(in the rows, 128 means zero)
Each named turn below is shown by a few rows before and after it. Which turns, in which order, take the first row of each later pair to the second? The first pair is answered.
turn vazi:
[ 98 150  93 147 125 128 190 100 139] => [107  94 143 128 140  83 184  97 119]
[134 159 114 141 151 129 128 104 141] => [142 131 141 129 159 103 125 102 128]
[130 118 156 124 125 127 123 128 125] => [124 145 133 130 116 148 125 130 137]
[121 139 115 142 132 130 120 128 131] => [125 123 121 138 141 114 122 123 122]
turn saz:
[100 140 133 133 109 115 161 127 152] => [103 129 142 127 117 101 161 123 147]
[128  91 173  88 115 152 138 159 127] => [130 109 162  92 107 174 135 163 134]
[147 176 100 147 115  86 136 108 118] => [145 159 110 143 121  69 135 104 111]
[157 112  91 134 164 109  87 138 143] => [157 112  90 137 161 116  84 140 143]
turn tiz:
[116 170 145  72 117 147 171 112 151] => [131 129 136  68 152  88 166  93 114]
[139  71 140 121 149  93 122 148 108] => [153  94 137 131 119 154  90 173 115]
[ 93 181 125 143  94 183 162 131 170] => [ 84 133 122 135 145  76 196  89 146]
[129 150 104 128 150 103 172 138 152] => [153 128  93 131 164  90 139 139 120]
turn kobod:
[109 142 146 118 118 156 146 128 151] => [135 138 124 126 119 174 112 134 129]
[111 114 104 116 141  79 128 105 101] => [ 84 137 121 111 126  94 162 110 135]
[117 139 113 122 114 146 141 131 143] => [134 130 100 124 122 150 119 133 122]
[136 129  69 136 146 102 143 115 107] => [115 135  83 133 144  93 170 113 122]
turn Pilu:
[139 113 114 131 109 143 125 116 131] => [142 109 118 129 108 144 121 118 130]
[143 151 121 120 137 110 144 114 116] => [151 146 119 123 136 110 138 118 109]
[127 103 126 133 110 119  99 141 109] => [121 100 145 126 106 120 109 142 118]
[116 133  88 134 140  95 158 106 129] => [132 121  86 134 147  91 139 107 112]
Now pairs of rows:
Between the rows of a pair lie 2 to 3 turns.
[100 135 105 139 122  98 177 107 148] => [120 160 104 148  92 169 138 133 148] : tiz tiz tiz
[142 137 140 132 125 141 101 141 129] => [131 118 154 125 139 106 125 131 132] : kobod kobod
[158  84 146 128 133 131  74 138  86] => [ 93 105 196 115 117 118 161 134 149] : kobod kobod
[130 139 132 129 113 178 108 143 143] => [136  88 166 114 135 122 109 131 121] : kobod Pilu kobod
[164 131  57 149 140 113 111 131  99] => [176  83 153 124 123 126  86 152  97] : Pilu saz Pilu
[140  85 136 100 169  71 129  87 110] => [150  80 141 100 164  80 114  92 102] : kobod tiz
[123  93 172 132 136 113 129 123 124] => [131  92 162 134 143 109 120 121 114] : Pilu tiz
[127 106  88 132 155  59 124 115  90] => [145  94  98 131 151  73 101 125  77] : kobod tiz
[144 120  56 149 162  78 115  99  92] => [166 108  68 147 154  95  88 112  79] : kobod tiz
[145  91  92 134 163  73 143 123 136] => [172 115 110 140 119 173  84 163 142] : tiz Pilu vazi
[161 140  95 161 161 175 113 146 129] => [131 150 136 151 144 187 149 155 168] : Pilu tiz
[123 174  74 148 152 107 118 104 119] => [ 99 194 109 141 125 139 142 117 157] : Pilu tiz tiz
[108 171  50 152 152 117 159 114 138] => [103 102 148 117 165  57 177 112 133] : vazi Pilu Pilu
[119 175  80 140 123 148 125 114 129] => [120 176  89 136 117 157 127 117 135] : Pilu tiz
[149 112  82 137 158  93 117 112  95] => [118 115 103 131 157  72 164 106 121] : kobod Pilu
[111 122 120 122 149  71 170 104 139] => [162 118 152 123 108 168  80 153 124] : tiz Pilu tiz
[161  74 103 141 178  51  97  97  79] => [ 86 123 122 138 163  47 196  85 156] : kobod Pilu
[121 132  73 123 158 115 131 110 120] => [102 160 104 120 123 165 142 129 155] : Pilu tiz tiz
[111 109 161 114 151  58 195 112 132] => [122  92 182 112 150  62 179 120 124] : tiz kobod
[168 131  76 149 155 114 102 125 101] => [108 136 172 126 129 112 181 134 170] : Pilu kobod kobod
[ 96 101 224 105  78 183 112 156 155] => [ 56  88 182 102 135  67 186 102 153] : Pilu tiz
[130  82 120 116 162  86 109 136 104] => [141 130  78 135 137 159  82 156 112] : tiz vazi
[120 153  84 127 115 134 122 120 113] => [ 97 153 105 122 112 121 152 117 129] : Pilu tiz tiz
[110 179 122 140  81 193 151 146 158] => [126 182  56 155 108 164 139 126 129] : tiz kobod Pilu
[109  94 139 115 124  90 129 129 130] => [127  95 110 123 130  95 106 126 110] : Pilu Pilu tiz
